128 stands for zero in the data rows.
Some points, each followed by its number:
[100  81  77  91 134 146 133 158 168 161 129 114] 0
[101  94  68 105 135 141 111  86 134 122 131  70] 1
[149 186 149 160  50  95 108 132  95  95 122 153] 2
[145 124 175 122 156 124  73  78  76  90  49 195] 3
[131 111 124 126 143 138 134 149 156 153 123 141] 4
[128 167 158 126 144 102  98 105  86 103 109 118] 5
[155 177 163 160 137  95 138 159 100  80 142 168] 6
[159 109 125 159 104 160 165 123 175 174 178 106] 7
[141 128 100 126 113 131 153 138 150 152 154 142] 8
[101 110 168 145 171 133  64  95  81  97  61 145] 9
[156 190 144 162  55 102 140 149 144 122 160 187] 10
[138 137 172 118 153 113  72  82  73  89  58 179] 11
[105 144 153 106 125  75 107 115  94 127  92 150] 12
[ 79 118 133 125 200 154 175 206 103 107  89 125] 13
[132 182 196 179 177  95 144 172 115 102 129 200] 14
[125 114 133  87 145 115 121 118 150 131 138 128] 15
[133 101  84  99 112 148 141 118 162 149 149  75] 16
[128 145 164 160 138 161 157 135 142 151 116 154] 17
[ 83 109 125 107 195 161 116 201  89  94 102 123] 18
[107 162 145 120  51  84 117 154 112 112 143 134] 19
Which five points above are nearest to each new point by angle? Their numbers follow each, smallest number first.
[146  91 134 140 114 170 173 122 162 151 151 110] 4 7 8 16 17
[105 138 135 104 118  74 112 110 101 127  99 131] 3 5 11 12 19
[156  83 124 144  91 171 185 112 179 169 172 101] 0 4 7 8 16
[158 109 117 162  84 167 121  73 133 154 158 142] 7 8 10 16 17
[133 107 138 175 127 158 166 146 154 155 158  89] 4 7 8 16 17
[138 173 153 149 145  90 132 166 102  88 133 159] 2 5 6 10 14
[ 85 109 139 134 211 173 188 216 103 105  78 138] 4 13 14 17 18
[142 121  99 128 107 136 164 148 154 157 153 147] 0 4 7 8 16
[147 146 170 173 132 188 171 131 158 173 127 164] 4 7 8 14 17
[152 106 110 146  92 162 124  83 139 151 153 126] 0 1 7 8 16
[146 195 152  65 140  64 104 154 114 103 108 194] 5 6 11 12 14
[169 118 164 176 115 169 131  86 150 164 172 107] 7 8 10 16 17
[175  97 116 129  62 157 125  66 156 171 198 146] 1 7 8 10 16
[156 120 122 176 109 161 144 121 148 168 159 112] 4 7 8 16 17
[135  86  80 113 104 149 149 136 168 157 160  91] 0 1 7 8 16
[155 167 141 164  79 114 154 152 151 128 153 171] 2 6 8 10 19
[134  83  74 115  91 154 141 122 166 164 163  80] 0 1 7 8 16
[170 129 160 196 131 171 163 108 159 155 192 106] 7 8 10 16 17
[ 79  76 110 139 143 156 153 137 145 171 121 106] 0 1 4 13 16
